In the data rows, the value 128 means zero.
Here are some points, each followed by its number:
[160 145 145 123 120 171 145 134 162 147 128 141 124 194  94 137 145 145  75 128  68 122] 0
[ 78 239  86 238 111 102  60  83 128  45  51 178 131  78 145 154 187 222 248  87  94 120] 1
[135 171 162 159 255 196 145 142 187 152 120 111 155 134 111  85 204 205 174  88 128  92] 2
[119 128 111 100 111 128 128  88 103  85 137 132 114 120 111 137 103 162 127 132 119  98] 3
[101 128 170 145 102 128 154  87 120 101 120 137 121  77 154 154 120 154 156 154 171 133] 4
[ 18 137 187 213 111 136 222  31 162  95   9 151 123 112 136 128 162 145 180 208 128 148] 5
[115 137 120  86 111 102 128  89  86  90 120 126 124 134 102 128  86 103 126 128 128  81] 6
[127 120 120  99 145 102 128 155 128 152 111 113 127 132  85 119 128  86 128 135 119  89] 7
[139  68 103 145 137 128 120 128 137 145 171 169 136 155 145 111 145 188 133 115 102 118] 8
[122 128 120 128 120 136 128 109 128 107 111 107 124 149  94 154 128 145 102 145 128  97] 9
[142 120 128 118 102 119 145 115 120 119 120 113 129 110 102 145 120 120  99 132 128 100] 10
[113  94 229 123 188 171 120 253 162 183 180  64 105 143  94 119 111 103 135 159 171 149] 11
[108 162 145 108 145  94  94 190 145 157  86 125  61 150 222 239 162 103 123  67  77 255] 12
[145  94 179 120 145 111 137 117 103 111 111 131 128 119 154 102 103 111 135 143 119 145] 13
[130 128 111 116 111 119 111 118 120 119 128 132 123 141 102 137 120 120 120 128 145 112] 14
[106 120 120 146 120 136 111 106 120  98 120 149 112 134 128 128 103 154 146 109 137 133] 15
[  6  68 196 255  43 188 231 111 137 153 137 177  81 255 128  34 221 179 116 197 171 165] 16
[193 120 103 163 154 162  94 131 204 139 111  86  68 108 145 145 128 137 167 124 137 132] 17
[ 98 145 136 136 188 162  94 180 187 196 171 127 158  98 111 154 171 145  87  94 137  91] 18
[125 145 128 110 120 102 102 148 111 156 128 116 140 109 119 154 111 111 128 135 128 144] 19
[123  94 120 123 154 136 145 153 137 156  86 122 127 115 102 111 145 120 117 122 154 103] 20
[127 120 103  78 120 111 137 121  94 122 128 140 119 126  77 137 103 137 127 125 119  82] 21
[136 145  94 150 188 179  94 114 128  73 111 233  84 132 128 154 171 120 195  55 119 155] 22
[ 68  94 145 215  43 171 145 131 170 127 154  70 111 139 119 128  69 162 126  90 119 122] 23
[127 111  94 102 120 111 120 109 128 119 128 125 119 129  94 128 111  94 126 115 119  87] 24
[116 103 128 134 137 145  94 152  86 124 145 152 156 110 102 128 162 188 144  91 119 120] 25
[103  94 153 166 120 196 102 111 120  75 120  39 147 133 136 111  94 171 152 185 128 144] 26
[100 145 162 128 171 154 137 144 162 160 162 160 164 178 162 111 187 171  76 101 162 145] 27
[149 171 128 169 120 136 137  97 145 101 137 144 153 105 119 119 120 162 111 137 162 107] 28
[118 137 128  78 102  77 137 101  77  99 111 130 132 128 119 128  69 103 137 130 137 112] 29
[ 93 111 103 119 111 154 120 101 145 113 171 167 152 151 102 128 137 154  68 130 137 128] 30
[189 128 136 117 137 162 102 146 111 154 188  90 126 120 179 145 120 179  99 128 188 140] 31
[110 137 145 142  85 145 120 119 128  96 103 104 104 154 111 137 128 111 145 103 128 108] 32
[235 120  60 192 154 119  85 100 196 129 222 171 107 121 119 222 179 137 161  32  60 174] 33
[129 145 103 120 137 111 154 103 120 109 111 108 131 138 128 137 111  94 121 145 128 139] 34
[120 120 136 126 128 102 111  87 111  88 120 134 134 160 136 119  94 128 130 114 137 141] 35
[105 137 120 111 102 111 128  87 103  87 120 127 118 114 136 145  94 111 122 126 137 112] 36
[ 92 120 153 150 137 119 102 149 111 180  60 119 111 108 154 145 145  69  88 132 137 162] 37
[109 120 120 117 128 119 120 122 111 124 120 143 105 134 111 128 128 120 135 126 145 122] 38
[128 120 145  87 102  51 111  94  52  86 111 133 127 120 188 154  69  69 100 133 137 165] 39
[127 120 120 109 128 111 120 131 103 126 145 128 129 135  94 145 120 162 154 128 137 125] 40
[142  68 145 168 120 128 162 136 162 145  68 147 177 130 136  60 162 120  85  96 128 171] 41
[126 111   1 152 120 136 162 121 128 164 188  95  69 145 128 145 154 145 225 135  77 164] 42
[167 145 111 129 137 119 145 114 111 131 137 163 156 138 145 145 120 137 142 173 128 144] 43
[172 162  94 124 102 128 137 113 187 135 154 178 201  60 145  94 128 137 183 101  60 120] 44
[119  60 103 142 120 171 162 140 162 102 162 147  96 151 111 179 187 145 174 156  68  92] 45
[113 120 128  85 128  77 128 109  77 110 120 126 118 153 136 119  77 111 121 130 137 127] 46
[140 137 136 110 128  77 128 129 103 135  68 126  99 132 145 162 111  77 163 121 128 144] 47
[143 137 120 111 137 119 137 143 137 165 128 110 124 138 102 137 128  77 137 127 128 126] 48
[141 111 128 124 137 128 111  99 120 111 137 135 139 136 128 119 103 137 129 125 111 106] 49
[146 120 136 140 128 145 128 108 153  99 103  99 156 113 102 128 128 111 123 102 154  95] 50
[135 128 103  75 137 102 128 126 103 130 137 138 117 133  85 137 103 137 127 135 119  80] 51
[159 120  94  97 145 128 145 123 145 143 128 114 122 137  85  94 137 103 117 108 137 101] 52
[135 162 136 107 162 111 137 143 120 151 111 104 143 127 119 137 128 103 123 119 128 134] 53
[150  68  69 160 162 128 154 125 128 132  77 134 106 122 136 145 137 111 159  75 111 143] 54
[ 68 137 111 143  60 111 154 112 128 115 180 134 151 102 128 102 137  94 159 131 119 145] 55
[ 99 111 136 114 102 119 137 105 103  91 103 145 132 134 119 128 120 111 145 109 154 122] 56
[ 96 128 120 164 111 128 145 111 120  91 145 121 159 128 136 128 120 162 140 146 102 135] 57
[ 94 111 136 100 128 111 128 139  94 141 128 127 121 145 119 128 128 111 107 108 119 133] 58
[255  86  86 122 111  51 171 145 153 163  94 219 111  73  68 230 111  94 139  90 145 170] 59
[179  86 128 123 162 145 120 148 153 150 128 107 196 103 102 111 154 120 114 130 154 123] 60
[131 128 153 135 154 102 179 118  94 116  77 127 113 130 154 128  86 137 120 109  85 151] 61
[118 120 111 142 102 145 120  95 145 103 120 127 138  83 111 137 128 103 119 117 137 110] 62
[178  94 120 173 154 111 111 155 162 129 120 165 225  68 119 119 171 128 202 181 128 155] 63
[112 120 128 155 180 162 120 132 128  89  94 133 120 151 154 145 162 111 138 116 102 134] 64
[111  94  77  95 214 119  85 223 179 255 205 148 119  84 119 137 137 162 157 140  85 179] 65
[116 128 128 113 137 128 128 121 103 123 120 106 132 126 128 128 120 137 134 135 111 136] 66
[ 34 171 145 194 128 154 171  82 145 105 137 193 177 123 162  51 145 128 117 149  68 113] 67
[126 154 170 155 120 171  60 193 137 163 128 166 190 181 102 171 179 188 136 131  34 134] 68
[125 103 145 128 111 154 145 128 153 112 145 152 123 124 102 128 120 128 116 132 145  99] 69
[114 137 111 109 120 102 120 144 120 139 120 115 145 142 102 128 111  77 127 106 137 106] 70
[ 70 137 103 125 162 154 120 162 170 157 162 171 199 109 154 154 111 188 109  96 188 123] 71
[ 74 120 136 169 128 128 128  64 128  76  94 152  91 138 196 111 128  94 124 129  85 148] 72
[216 179  26 250  51 179 188 154 111 138 162 157 141 177 136  94 196  77  93 152  51 255] 73
[122 111 153 151 197 119  85 158 153 133 162  79 125 130 145 179 103 137 179 178 162 164] 74
[131 120 136  68 137  51 128 135  43 139 128 124 114 127 162 137  52  86 133 128 137 161] 75
[146 137 136 119 128 111 145 129 120 134 128 118 123 111 119 119 120 128 133 117 145 146] 76
[119 111 128 127 180 102 111 173 120 175 154 119 124 142 154 119 154  69  94 128 111 154] 77
[112 137 111  71 120  77 128 111  86 115 111 116 120 126  85 128  86  60 130 135 128  83] 78
[144 128 111  89 145 111 120 158 120 155 128 124 123 137  68 119 128 120 121 129 128  93] 79
[138 128 111  42 145  68 137 155  69 159 137 128 110 127  85 119  77 103 135 125 137  95] 80
[141 128 103 132 162 162 154 177 179 140 120 114 190  77 119 137 162 154 132 189 171 101] 81
[255  77   0 119 128 145  60 204 128 113 128 153  90 117 162  85 154 205  54 108  94 186] 82
[ 94  68  43 143 111 145 162 147 145 135 137 227  92  97 171 222 111 196 181 205  94 195] 83
[163 137 103  98 128 128 102 149 128 154 154 148 117 150  94 128 137 154 103 132 119 112] 84
[173 145 111 131 137 179 145 119 137 156  86 125 189  85  85   9 154 128  33 173 162 139] 85
[232 120 128 167  77 154 120 189 153 154 137  83 157  86 136 128 171 103 127  91 102 130] 86
[134 128 111  98 120 111 111 111 111 111 137 143 111 121  85 128 103 128 145 145 137  82] 87
[108 128 120 126 102 162 128  57 137  65 128 135 132 122 102 128 111 196 149 107 119  73] 88
[133 128  77 193 180 145 231 136 153 106 145  33 144 167 179 128 120 120  83  70 171 171] 89
[105 120 111  95  68 119 128  36  86  34 120 127 118 127 102 119  69 128 121 129 119  63] 90
[138  86  94 113 154  77 137 140 137 175 145 124 130 153 136 119 162  52 110  81  85 174] 91
[ 89 171 128 127 128 136 120 159 153 124 103 132  93 143 111 145 128 145 117 148 162  96] 92
[141 162 145 239  85  60 111 185 137 132   0 145 197 104 222 145 179  69 185 251 179 201] 93
[ 61  60 111 195  25 205 137 121 213 107 128 117 122 255 102 171 221 162 150 108 205 182] 94
[ 73  51 238 250   0 188 120 111 196 146 120 197 255 255  77 239 221 103 106 132 102 107] 95
[150 120 179 152 128  94 102 176 103 159 120 123  94 166 119  85 154 128 143 143 145 158] 96
[123 120 120 128 145 154 154 128 137 129 137 105 125 137 111 102 137 154 137 156 102 101] 97
[135 120 120 121 120 128 128 114 120 110 111 126 110 111 119 128 120 120 130 143 111 118] 98
[133 137 111 103 137 111 128 145 120 150 128 129 133 129 111 128 111  86 106 150 128 113] 99
[130 128 111  55 128  85 128 109  69 119 145 134 123 131  85 128  77 128 128 127 128  80] 100
[191 103 255 154  68 162 111 205 111 165 120  77  98  88 162  94 187 171 162 121 179 146] 101
[ 86  43 179 184 162 102 154 134 137 150 171 168 171 146 213  34 137 162 140 181  94 173] 102
[ 82 154 170 204 162 171 128 162 153 144 111  92 127  89 171 137 187 128 134  95 137 150] 103
[140 128  86  32 137  77 137 144  77 149 120 118 109 124  34 119  94  77 130 126 128  49] 104
[105 128 120  92 111  94 128  81  77  91 137 121 110 132 128 119  77 120 116 133 137 104] 105
[123 128 128 142 137 128 145 106 120  80 137 109 157 155 119 111 120 120 110 106 145 111] 106
[120 162 153 132 162 128  51 188  86 141 128 121 125  76 162  85 137  86  84 159 205 185] 107
[125 137 111 119 120 102 111 108 111 118 120 113  99 137 111 128 103  77 145 122 119 135] 108
[135 128 111  73 137 102 120 130 103 137 137 122 124 122  77 111 103 120 140 136 128  79] 109
[131 111 145 130 111 136 154 116 111 105 120 124 126 127 145 102 103 128 165 140 137 110] 110
[125 120 136 118 137 102 120  93  94 103 103 118 120 124 154 137 103 120 115 133 119 107] 111
[127 137 103 134 128 188  85 103 170 141 145  88 132 159  94 111 162 188 135  75  77 155] 112
[125 145 153  58 145  43 128 142  35 155 128 134 111 120 171 119  60 103 127 127 145 175] 113
[109 120 120 112 137 102 137 137 111 131 103 130  89 123 119 102 111  86 156 105 145 135] 114
[112 137 128  71  94  68 120  76  52  76 111 129 123 129 128 128  52 103 132 136 119 105] 115
[ 90 145 120 130 171 171 111 150 162 169 128  97 158 141 145 119 137  94 133 144 137 123] 116
[114 103 120 125 128 128 102  87 128 102 103 140 122 122 111 102 111 111 100 137 128  99] 117
[158 154 136 141  94 128 154 147 128 155 120 100 129  61 145 145 187 120 145  98 137 166] 118
[120 128 120  84 111 111 128  96  86  96 137 132 123 125 102 128  94 145 119 129 128  90] 119
[131 137 136 183 171 162  60 179 153 167 205 201 165 226 196 171 179 120 117 183 162 132] 120
[124 120 162 102 137  60 120 145  60 138 111 102 106 118 171 137  86  86 118 128 145 174] 121
[158  86 153 154 145 136 120 135 128 138 137 104 133  96 111 137 154 111 112  96 171  96] 122
[124 128  77 127 120 145 120 109 145 108 103 106 124 127  77 128 137 103 126 121 128  64] 123
[ 71 120 187 135 162 111 120 156 128 155 103 147 134  60 119 128 128  77 131 161 179 124] 124
[121  43 153 158 137 136 145 118 187 128 180 152 116  93 171 145 103 137 196  90 137 143] 125
[118 120 120 108 102 102 128  94 103  70 111 107 113 145 111 137  94  86 112 126 111  98] 126
[143 145 120 110 128 111 128 122 111 130 120 129 118 132 111 111 111 111 115 139 128  95] 127
[133 137 145 125 111 119 171 102 111  97 162 136 154 128 145 145 111 154  95  97 162 144] 128
[118 137  69 126 102 145 102 113 162 143 103 150 134 143 136 111 162 128  99  85 179 124] 129
[185 120 153 129 162 128 162 144  77 149 188 158 153 107 171 162 154 154  92 122 171 175] 130
[165 111 111 177 145 188 102 110 153 120 145 191 233 138 162   9 196 162 128 149 196  46] 131
[136 137 120 104 154 102 128 135 120 131 128 128 116 135 102 137 120  86 105 137 128 120] 132
[198 196 128 124 162 162  94 162  94 186 171 175 135 100 171 137 111 154 114 150  94 149] 133
[139 162  69 164 180 162 111 142 145 166 188 157 104 140 119  60 137 162 146 131 102 164] 134
[123 103 120 129  94 162 145 120 137 108 137 128 146 100 119 137 128 137 161 125 102 124] 135
[131  94 136 124 111 102 154 140 128 125 103 158 128 113 162 137 128 137 119 130 128 131] 136
[128 103  60 135 197 196  85  79 145 146  86 115  87 118 145  85 154 171  93  98 188 153] 137
[153 171 103 150 137 145 197 134 128 147 205 150 161 132 136 119 154 154 135 125 171 129] 138
[149 111 179 124 137 188 255  84 238 113 255  66 160 126 171  17 154 145 255 118 196 204] 139
[135 128 120 104 128 119 137 114 111 123 128 124 125 120  94 128 111 128 148 126 119  97] 140
[248  77 162 179 137 171 102 201 162 179 180 161 150  98 119 128 196 128 141 101 179 151] 141
[124 128 128 130 111 154 128 103 145 117 137 124 112 130 111 162 128 137 111 135 137 101] 142
[174 205 136 122 214 102 162 181 153 185 111  96 146 149 145 145 120  86 104 111 119 149] 143
[116 128 120  69  85  68 128  75  60  81 111 122 122 126 111 119  52  86 128 123 128  88] 144
[119 128 128 137 171 171 120 164 170 174 171 150 138 139 102 128 179 171 164 129 137 113] 145
[151  60  69 201  85 188 171 145 179  92 128 124 123 142 119 102 145  77 102 108 137 149] 146
[116 128 120 110 120 111 154 113  94  91 145 120 132 129 171 137  86 120 120  97 128 146] 147
[125 145 120 130 120 128 111 124 111 121 137 158 123 147 128 154 111 128 149 107  85 123] 148
[134 111 128 104 188 102 162 169 103 182 162 158 157 176 154 128 128 128 129 101 137 167] 149
[120 171 136 111 145  94 137 144 128 148 154 144 128 114 128 111 137 128 103 129 119 131] 150
[133  86 145 146 120 145 120  89 120  96 120 138 132 143 128 128 103 145 122 122 145 115] 151
[142 120 120  96 137 111 137 133 111 130 145 124 120 140 119 128 120 128 122 128 119 119] 152
[147 128 128  54 154  34 128 167  52 179 111 121 115 129 136 128  77  69 128 129 128 152] 153
[149 145 170 179  94 179  94 148 213 147 103 179  98 153 222   0 128 196  97  95  77 166] 154
[112 154 120 148  85 162 128  60 153  60 103 105 151 108 119 137 103 111 115 124 154  92] 155
[ 12 179 204 180  94  94  94 157 179 129 188 240  38  99 196 222 179  94 234  31 171 146] 156
[141 128 128 135 137  94 137 146 137 170 145 151 182 127 162 171 120 103  98 105 137 119] 157
[110 171 187  80 145 136 171 160 103 157 111  98   0  79 128  51 128 128  92 101 154 178] 158
Which point above is nearest to each new point by angle? Its number follows each.
[161 137 120 115 145 128 111 148 137 144 128 122 128 121  77 119 145 111 133 115 128  94] 79
[163 137 120 180  94 179   0 108 128  80 103 223  42 142 179  26 162 137 187 162  85  94] 154
[162  86 111 131 154 145 145 121 111 150 145  96 111 130 136 145 120 154 130 124 154 132] 31
[116 103 111 149 111 154  94  95 111 118 145 123 146 138 171 128  86 162 102 151 128 171] 26
[147 120 170 130 128 171 197 214 255 182  34 228  21 187 111 154 137 128 156 134  68 113] 0
[139 120 111 131 120 145 162 110 128 103 120 142  93 129 111 128 120 137 139 148 111 105] 98
[196 154 128 125 137 171 248 128 230 159 137 133  86 153 102 119 137 179 129  53  77 129] 0
[133 171 120 179 111 136 120  99 145  81 137 111 100  31 128  94 137 120  64  49  94 143] 62
[127  94  94 113 111 119 111 115 128 121 120 123 133 142 111 119  94  94 126 130 137 112] 24
[144 120 120  98 128 111 128 116 111 132 128 131 117 131 102 128 111 103 132 115 137 104] 104
[121 137 111 123 120 136 128 122 137 120 120 100 120 119  77 111 145 103 127 132 119  82] 123
[241 145  94 167 137 188  77 163 187 111 103 111  51 162 102  94 196 154 148 212 162 111] 17
[ 73  68  94 160 137 145 102 169 128 217 103 152 182  49  94 179 255 154 210  73  34 172] 25
[132 128 136 155  51 128  94 104 137  78 128 127 151  71 171 196 111 120  67  68 137 132] 62
[125 120 120 121 145 128 111 147 111 144 145 129 143 116 102 119 137 137 162 127 102 107] 25
[  4 120 111 202 111 171 248  62 120  30  86  69 177 124 171 162  94 196 113 149 137 125] 57
[132 128 145 146 111 119  94 100 137  89  94 141 164 122 136 137 128 103 111 140 137 103] 155
[166 188 145 115 111  94 120 118 111 122 111 102 132 100 136 137 111  77 151 124 128 139] 47
[ 98 137 136 152 111 102 128 147 103 159 171 178 155 205 171 128 120 120 130 130 179 141] 120
[120 137 128  95 120  85 120 106  77  99 120 140 127 130 136 128  94 111 126 136 119 116] 115
[146  86 162 135 111 119 137 153 137 170 111 122 142 121 154 145 171 120 154  42 188 130] 122
[107 128  86 131 120 145 120  65 153  89 103 136 138 115 128 145  86 179 141 135 111 104] 88
[123 137 111 110 128 111 145 124 111 118 137 123 114 117 145 111 103 111 132 122 102 138] 147
[126 145 111 128 137 119 128 130 103 110 137 106 123 136 145 128 103 145 163 143 128 153] 66
[116 128 111 109 120  94 120 119  94 127 111 108 124 131 111 102  86  69 113 150 137 121] 78
[150 120  94 115 154 111 111 143 111 159 154 130 156 150 102 119 137 145 113 120 145 126] 84
[160 128 128 119 162 145 111 151 111 137 111 131 138 156 136 119 128 154 115 159 119 131] 133
[135 111 111 114 128 119 120 118 103  99 137 145 144 130 111 128 111 137 114 119 137 121] 119
[114 196  69 189 120 145 137 197 145 157  77 187 139  88 188  94 204 154 107 175 188 255] 93
[122 137 120 110 120 119 137 100 103 102 145 134 138 119 128 119 111 179 119 155 137 122] 3
[102 145 111 125 120 154 128 119 145 118 128 153 123 151 102  94 137 154 141 128 145 113] 88
[148 128 103 114 154 136 111 177 153 176 154 124 129 127  60 119 154 128 129 152 119  85] 79
[108 137 111 106 137 119 137 121 111 123 103 133 122 123 111 128 120 120 136 139 128 122] 78
[133 145 136 175 120 154 197 119 128 152 145 127 184 110 154 145 171  94 128 157 119 200] 73
[132 128 170 138 145 111 111 167 128 159 120  81  54 106 196 162 128 111 142  70 111 190] 12
[138 128 111 120 111 145 120 122 153 108 120 126 124 115  77 119 128 120 126 136 128  72] 123
[129 154 120 134 120 145 120 122 153 105 171 124  97 131  94 119 111 154  86 109 128  88] 142
[130 120 128  75 154  51 128 161  69 172 111 107 129 120 145 128  86  60 125 115 119 168] 153
[103 154 128 127 111 145 111 101 111 100  94 119 127 155 119 111 120 162 106 111  94 124] 88
[ 85 103 145 231 120 179 111  97 170 149  51  40 106  62 171 205 145 171 171 122 154 140] 103
[126 128  94 129 128 136 128 110 145 109 120 130 128 147 119 128 120 137 142 131 119  96] 123
[125 120 103 121 128 119 120 115 145 123  94 121 123 146  60 111 128  94 125 131 137  65] 123
[122 103 128 119 120 111 145 118 111 138 120 157  95 112 128 128 111 154 133 133 137 130] 136
[114 128 111  92 111 102 128  89  94  89 111 121 124 134  94 128  86 103 131 130 128  76] 6
[104 111 120 140 120  85 137 140 120 125 111 120 117 137 162 137 120 103 117 144 137 158] 121
[131 120 128  75 120  68 120 129  86 129 103 114 124 126 102 128  86  52 119 127 128 108] 78
[148 111 128 130 128 162  94 152 179 154 120 131 155 142  85 145 162 120  57 155 119 118] 0
[125 120 120 108 145 136 120 143 153 137 103 158 140 150  77 102 154 145 168 121 102 113] 145
[120  60 145 140 137 136 111 170 187 106 137  83 155  94 154 102 137 179 197  54 222 158] 125
[125 128 111 132 102 154 120  93 128  91 120 120 111 123  85 145 120 145 155 140 102 104] 88
[136  34 103 185 120 188 154 172 204 123 154 103  38 178  68 128 179 128 160 152 111  98] 45
[144 162 120 151 171 119 145 128 120 142 128 104 124 174 119 119 154  94  95 125 162 126] 143
[107 188 162 145 145 111  94 151 137 172  77 161 168 124 145 128  94 137 104 129 222 150] 107
[170 128 128  81 197  85 145 206  94 197 145 128  94 110 119 145 128  77 123 164 145 151] 153
[116 154 162 172  94 136 137  51 120  68  94  98 166  94 154 102 111 145 130 110 119 124] 155
[137  94 145 139 137 179 120 133 187 137 171 137 155 127  68 111 179 179 128 133 111 103] 145
[136 137 111 133  94 154 137  84 153  78 120 115 121 114 119 111 111 179 158 113 119  93] 88
[116 111 111 127 137 136 120 151 128 138 128 135 131  87  94 111 162 145 123 129 145 105] 20
[132 120  60 107 120 145 137 117 145 120 120 135 117 128  60 119 137 128 127 131 145  59] 123
[176  94  94  81 188 162  51 135 162 167 171 121 121  76  94 154 171 128 148 155 162 154] 65
[ 92 179 120 109 171 179 120 180 187 170 111 188 122  50 171  94 154 128 204  72  43 178] 44
[131 145  94 140 111 136 102  97 145  97 103 115  99 132  94 128 128  94 117 126 162  82] 123
[153 137 162 141 171 154 145 141 145 138 103 134 111 117 136 145 137 162 121 128 137 134] 2
[199 137 120  95 154  85 137 169 103 192  94 129 101 121 145  94 111  77 108 130 119 161] 153
[110 128 170 196 171 154 154 148 145 156 111 127 109 161  68 179 162 154 147 150  26 141] 68
[130 128 145 111 111 111 120 119 120 131 137 145 114 115 119 128 103 128 140 147 111 111] 87
[150 137 128 116 111 111 154 146 128 112 128 133 113 128 145 102  86 137 126  81 119 145] 147
[126 128 111  84 128 111 145 130 103 135 120 128 105 122  85 128 111 103 131 124 128  85] 104
[109 145 111 107 128 136 137 114 137 113 128 136 144  94 119 137 128 145 137 119 128 105] 88
[197 171 162 119 188 128 102 147 145 140 111 101 143 171 171 102 154  94 137  96 128 184] 143
[115 128 128 142 120 136 128 119 179 128 120 101 135 164  94 137 145 120 119 116  94 105] 0
[144 137 136 113 128  94 111 137 137 158  94 121 132 116 102 119 128  77 119 138 137 107] 7
[142 137 111 113 128 145 145 128 145 125 137 115 123 121  60 137 145 137 125 120 128  77] 123
[145 154 120 146 128 145 128 151 170 143 128 100 138 109  85 137 162 137 158 154 154 102] 81
[105 120 128 117  77 111 128  54 103  53 120 115 145 117 128 119  86 111 131 142 119  97] 90
[147  94 128 150 162 171 102 131 170 113 128 198 101  50 119 162 145 145 131 177 137 129] 83
[185 137 238 125 120 162  85 146 187 145 180 153 205 114 136 111 204 188 135 198  51 146] 68
[ 83  94 103 183 188 179 179 179 170 157 128 111 148 123 111  77 171 205 150  75 145 122] 2
[103 137 120  96 154 196 111 171 103 223 128  67 156 124 119 179 137 111 124 155 119 182] 116
[125 137 120 115 162 119 145 147 128 149 145 160 117 134  94 145 137  86 160 129  94 159] 48
[155 128 128 109 154 128 145 136 111 131 128 127 144 121 111  94 120 103 129 107 111 124] 52
[124 145 128 111 102 128 145 124 120 122 128 127 123 116 119 119 120 128 157 134 162 118] 110
[133  94  77 171 154 196 154 164 179 130 154 172 124  99 136 171 187 111 204 165 119 102] 45
[ 95 145 128 163 102 119 145 112 162  88 137 115 148  86 154  85 162 111 150  81 145 125] 55
[134 128 120 118 111 119 111  81 120  93 103 113 121 132 119 119 128 128 132 111 128 122] 90
[153 145 153 119 162 136 128 183 145 146 137 117 169 144 102 128 137 103  88 119 119 111] 143
[125 145  77 141 128 154 171 145 153 146 137 126 117 118 128 145 162 154 162 112 111 108] 42
[121 120  69 131 180 162 111 143 162 141 145 142 143 177  85 128 162 145 153 143 145 105] 145
[124 145 103  91 120  85 111 120 103 121 103 119 117 123 111 128  94  69 136 118 111 101] 78
[135 128 128  99 128 128 145 139 103 141 145 139 118 134 119 137 111 162 129 105 111 122] 152
[123 162 136 151 102 136 188 167 162 153  60 111 144 186 111 128 187  77  14 194 111 132] 0
[138 137 128 125  94 128 137 107 103  91 128 167 124 137 171 137 128 145 151 156 128 155] 43
[117  94 128 124 111 119 128 114 111  92 111 121 138 123 128 137 128 128 136 140 145 127] 56
[119 120 103 133 120 145 128 125 128 119 137 144 144 129 102 119 145 154  97 135 145  98] 30
[ 81 128 136 129  85 119 102  63  94  64 128 139 114 138 145  68  94 128 150 144 119 116] 90
[ 91 255 179 168  17 111 162 106 128 136 255 182 135  21 119 137 154 188 216 106 137 194] 55
[142 145 145 119 120  94 154 126 103 116 103 120  78 159 162 111 103  69 147 143 111 135] 47
[122 213 145 124 255 136 128 178 153 172 145 168 195 144 196   9 196 154  60  81 162 207] 27
[125 120 162 136 102  94 128 118 111 105 120 104 131 129 136 119 120 103 149 102 154 119] 56
[148 137 120  85 137 102 128 144 103 164 137 128 136 132 102 128 111 137 133 135 128 127] 80
[126 120 145 140 102 136 120 126 162 110 120 106 129 103 136 102 111 154 113 122 128 106] 23
[132 154 128 115 137 111 111 157 120 157 120 120 130 114 128 145 103  94 122 132 137 143] 19
[154 128 103 128 145 102 128 151 103 142 171  99 157 129 128 119 103 128 120 111 111 136] 152
[148  86 120 124 222 179 145 116 128 176  94  99 108 116 111  94 179 188 107 152 230 163] 137
[131 128 128 117  85 128 137 103 120 101 128 128 149 126 128 119 128 120 138 128 119 105] 90
[ 70 111 153 155 111 128 179 148 153 127 171 172 177  90 162 119 154 111 118  77 171 108] 71
[132  77 103 142 145 171 171 140 153 140 111 132 111 155 111 102 137 137 112 153 111  89] 97
[143 162 120 110 162 102 120 145 120 138 145 106 139 121 145  77 120 103 116 118 162 138] 107
[149 111 120  98 154 111 120 152 111 164 137 125 125 109 102 111 128 128 106 133 137 108] 79
[112 179 162 159 205 119  68 148 111 117 180  71 105  43 145 137 154 162  57 195 188 138] 107
[ 98 137 120 111 102 111 120  78 103  74 111 126 123 122 136 137  86 120 121 119 119 107] 36
[146 137 128 108 154 111 128 118 111 138  86 136 123 119 119 154 120  86 132  98 145 114] 47
[141 137 145 111 145 128 128 142 128 161 128 140 140 129  94 137 128 145 123 136 128 102] 79
[142 137 170 127 128 128 145 147 137 148 120 137 117 141 136 119 137 120 105 111 111 133] 0
[113  86 128 124 162 102 120 155 137 157 154  56 181 113 136 145 103 103 172 151 111 138] 74
[115 128 120 120 128 154 145  93 137 101 128 154 135 129  85 128 137 154 119 130 137  72] 88
[101 205 111 155 128 128  68 208 153 147 255 125  66 164 188 239 204 162 255   0 111 201] 156
[130 120 111 138 128 154 128 106 137 107 120 135 161 156 119 137 128 154 142 120 111 100] 88
[162 154 120 124 137 145 128 153 137 133 103 139  84 175 188 137 111 179  60 121 188 166] 31
[108 120 136 131  77 111 137  56 120  63  86  86 134 121 111 145  94  69 136 148 128  97] 126
[137 128 111  71 120  94 128 109  86 109 137 136 117 122  94 128  77 137 132 134 137  92] 100
[140 120 136  96 145 128 128 135 128 145 145 152 116 135 111 128 120 154 128 142 119 121] 84
[133 111 170 133 120 145 145 110 137 100 137 144 134 136 119 111 128 154 116 146 137  98] 69
[106 179 120 135 154 128 188 172 103 109 120   7  86  84 136 137 103 222 136 116 102 193] 66
[131 103 145 156  68 162 145  97 153  89 111 120  62 110 128 128 120 111 151 165  94  95] 98
[138 120  94 140 128 145 145 166 111 164 111  94 135 132 128  85 137 137  57 125 102 116] 85
[143 103 111 118 111 154 102  94 120 117  94 156 120 152 119 162 137 137 138 110  85 125] 148
[127 154 111 129 120 136 145 115 137 101 103 115 111 132  85 111 137 128 118 110 119  74] 123
[ 58 128 162 171 128 145 102  98 213 168 197  55 220  12 162 247 171 171   0 161  68 110] 18
[139 162  77 131 137 154 154 136 128 126 180 150 147 159 119 111 145 188 196 104 154 136] 138
[139 128 128 114 145  94 145 120  94 134 128  77 130  96 145 111 103 111 103 157 171 147] 121
[ 99 145 103 179 111 179 120  97 170 121  77  66  54 106  77 111 179 128 151 123 137  76] 123
[134 162 145 159  77 136 111  82 137 102 120 115 163 106 111 128 120  77 154 144 154 111] 155
[158 128 136 129 128 136 128 130 145 160 154 135 128 123 111 162 128 179 138 132 145 107] 145
[111 111 111 119 120 136 128 104 128 113 111 124 116 138  77 111 137 128 147 130 137  74] 123
[142  86 162 121 154 102 111 149 137 168  94 136  57 114 128 137 171 111 152  97 102 167] 12
